grid =
143,132,127,126,121,127,130,134,131,123,134,132
129,136,134,128,143,105,118,120,135,117,140,133
144,135,128,124,121,127,132,132,129,123,134,133
130,135,135,128,143,101,115,119,136,120,140,132
140,134,128,126,124,123,128,131,130,122,136,132
141,128,123,127,111,138,138,140,127,125,130,130
141,138,137,129,133,113,120,119,137,122,141,133
142,135,128,125,123,122,129,130,130,124,135,134
134,138,136,129,137,107,118,119,134,122,142,130
136,140,139,130,137,109,118,118,136,120,143,130
The bottom-left entry -> 136
Which number is the fifth-last entry, reading row by row? 118
Which number is the bottom entry of the column that holds the smallest entry? 109
The 3rd entry on the diagonal from the top-right corner -> 123
The entry just right of the largest entry is 135
The smallest entry in the first row is 121
Which number is the top-right entry? 132
Which number is the largest entry in the last column? 134
Which number is the entry in the bottom-right corner? 130
The third entry, reading row by row -> 127
The second smallest entry: 105
Which number is the entry just left of the smallest entry? 143
The top-left entry -> 143
Which number is the second entry on the main diagonal? 136
The last entry of the smallest entry's row: 132
The entry directly above the largest entry: 129
Which number is the largest entry in the last row? 143
Which number is the entry just right of the smallest entry? 115
The top entry of the column that holds the smallest entry -> 127
The first entry in the row that holds the largest entry -> 144
Which number is the entry directly below the smallest entry? 123
The 3rd smallest entry is 107
Which number is the minimum? 101
The fourth entry in reading order -> 126
The second entry, reading row by row -> 132

Read these off the grid that follows.
1) Find the 2nd entry in reading order.
2) Find the entry directly below the smallest entry.
3) Find the third entry, reading row by row.
4) Find the second entry on the diagonal from the top-right corner.
5) Find the entry in the top-left corner.
6) Find the second-last entry, reading row by row.
7) Find the bottom-left entry.
8) Find the last entry, reading row by row.
[[130 128 130 130 125 130 124 125 124 130 129 130 130 131]
 [126 125 125 126 128 126 127 128 127 125 125 125 126 126]
 [106 110 107 106 131 107 137 131 136 108 108 107 106 105]
 [117 118 117 117 136 117 137 136 137 117 118 117 117 117]
 [138 136 137 138 122 137 121 122 121 137 137 137 138 138]
 [126 125 126 126 131 126 130 131 130 125 125 126 126 126]
 [126 127 126 126 129 126 130 129 130 127 127 126 126 126]
 [134 132 134 134 120 134 119 120 119 133 133 134 134 134]
 [126 127 126 126 131 126 132 132 132 127 127 126 126 126]
 [130 128 130 130 123 130 122 123 122 129 129 130 130 130]
 [137 136 137 137 121 137 120 121 120 137 137 137 137 137]
 [127 127 127 127 126 127 127 126 127 127 127 127 127 127]
 [119 119 119 119 142 119 142 142 142 119 119 119 119 119]
 [134 128 133 134 120 134 117 120 117 132 131 133 134 135]]
1) 128
2) 117
3) 130
4) 126
5) 130
6) 134
7) 134
8) 135

Read these off the table that follows.
1) Read off the smallest entry in the first row.
2) Read off the first entry on the main diagonal.
3) Read off the fifth entry in reading order.
4) Read off the smallest entry.
5) Read off the entry just left of 125.
6) Read off the entry in the bottom-right corner.
7) Read off the entry in the top-right corner.
8) Read off the entry in the bottom-left corner.
[[139 138 110 139 113 112 138]
 [116 120 127 116 125 127 114]
 [104 108 138 104 136 138 102]
 [140 139 113 140 114 113 140]]
1) 110
2) 139
3) 113
4) 102
5) 116
6) 140
7) 138
8) 140

[ 99 143 120 126 111 134 128 125 131 150 153]
The entry just right of 111? 134
The entry just right of 134 is 128

Questions about the row below.
1) Give the 1st entry from the left.
2) Give the first entry from the right.
3) Give the entry just right of the smallest entry.
[144 131 138 140 132 144 138 155 133 148]
1) 144
2) 148
3) 138

m = [127 129 128 128 129 129 128 128 129 127 127  99 126 128]
The third entry from the left is 128
The 1st entry from the left: 127
The first entry from the right: 128
Report the 2nd entry from the left.
129
